Which row each row swaps with, under one turn or mirror:
Q260: [ 14  -6   2  -7  10  19  -5   8 -12   0  -3  15   0   3 -10  10]
Q636: [  1  43  -2 -12  -9  10   6   5 -10  -2   0   0   8  -2  -9   8]
Q457: [-11   3  -2   7   8   4   0 -16 -13  -1  -6  14  13  -8 -16   6]
Q625: [ -3 -14  -8  -5 -17 -10  -6   3  22  -2   7   0   9   1  -8  12]
Q287: [ -7   2 -12   1   6 -22   3   7   3  -6   1  -2   9   8  -5  -9]
Q305: [ -2 -15  -6 -12 -17   2   6  -5 -17   4   3  -2   8  -6 -20   1]
Q919: [  0   6   6 -26 -14 -18  -5   4   3   2  11   8  -6  11  -6   6]
Q941: [ -8  22 -10 -14 -19   3  16  -2  -8  13  -6   1   2 -20 -14   4]
Q132: [ -4  14  -9 -11  -6  11 -12  -2 -10  13 -40  -1   9  -5   1   9]
Q8: [ 15   8 -13 -11  -8  16 -16  23  19   4  -8  -2   5   2 -12   9]
Q770: [ -7  -2   0  -5  -3  -3 -21  -3 -21  17   3   5  15   1   6  -7]
Q856: [ 11   2  -4 -10 -14 -14  -6   8   0  13  12 -19  -8  15  -7   2]
Q344: [ -3 -15  -6  -6 -13   1   1  -2  19   9 -14   1   7   6  14   9]
Q15: [ -1  36  -5  -8  -6   0 -12   2 -15   4 -18   2   1  -7  11  11]
Q830: [ -3   9   7   7  -9  14  -5  -2  -6  -1  -9  15  11  15 -24   6]
Q348: [  6  17 -13   4 -17  -7  -6  20   8   4  11  -8  22  -9   4  -1]
Q719: [-19  21  14 -16 -18   2  -3  -7  -7  -3  -3   2   8  -5  13  10]
Q733: [ -6  -5  -7 -14 -10 -15 -18   0  10   1 -27  -7   8  12  -6   5]
Q512: [ -9  -2   4   4  -2  16 -10  -6 -10 -11 -16  12  13  -1 -21   8]
Q842: [ -6  13 -10  -2  -1 -16 -13 -13  -6  11   1 -14  -7  12  -6  -5]
Q661: [ -2  -1  -4  -3  -9  -5  -3   7 -10  -2   5   9  13  20 -27  -6]
Q11: [ -7  18   2  -8  -6  11 -18   4  12  20  22  -2   9   6  -1   5]
Q4: [ 12   0 -17  -1 -14   3  -9  21   3   7   4  -5  29 -14  -7   0]
Q878: [ 13  19 -11 -20 -21   8 -21  15   6  18   6  -5   1   3  -3  16]
Q294: [  1 -19  -5  -7  -6  -9   8  -9  -4   7 -10  -1   3   1   9  -5]
Q490: [ -4  14 -17  -7 -27   8  -9  11   7  15   4 -19   3 -11  14   6]
Q237: [-16  12  -5  -9 -10   0 -11  -2 -12   0   0  -3  -2 -21  19   7]
Q547: [ -6  18  -8 -11  -8  -8  13   3  -2   1 -17   3  -6 -19 -17   1]
Q754: [  3  -3  -9 -18 -15   2  -1   3 -22  -5  15   1   6  11   7  16]
Q208: [ 18   9  -7  -2 -14  25 -12  24   5   3  -6  -1  10  -7   3  16]
Q449: [  0 -15  -8  -9  -3   1  -7   0  29  -3  -7   1   8   4  -3  10]
Q543: [ -1  25  -7 -22  -6  -3 -15   1   6   3  23  -2  11   3 -16  12]
Q375: [  2  14  -4 -12  -7  13  -8   2  -5  -5 -38   0   6 -14  -1   6]
Q517: [ -2  30  -9 -11 -12   3  -6   1  10   8 -33  -3   4  -4 -10  11]
Q289: [-10  10  -9 -11  -2  -4   3   4 -35   5  -5  -2  10  10   4   5]
Q984: [  0  34  -6  -5  -7   0  -2   1  18   6 -25  -2   4   9   2   3]
Q683: [ 21   9  -2  -6 -10  10 -14  25  15  -2  -3   2  -3   9  -6  16]
Q628: [ 10   8  -4  -4 -27  31 -10  13  -3   9  -6   3   7  -2   0  14]

Q830 pairs with Q344
Q512 pairs with Q449
Q878 pairs with Q15
Q208 pairs with Q517
Q490 pairs with Q636

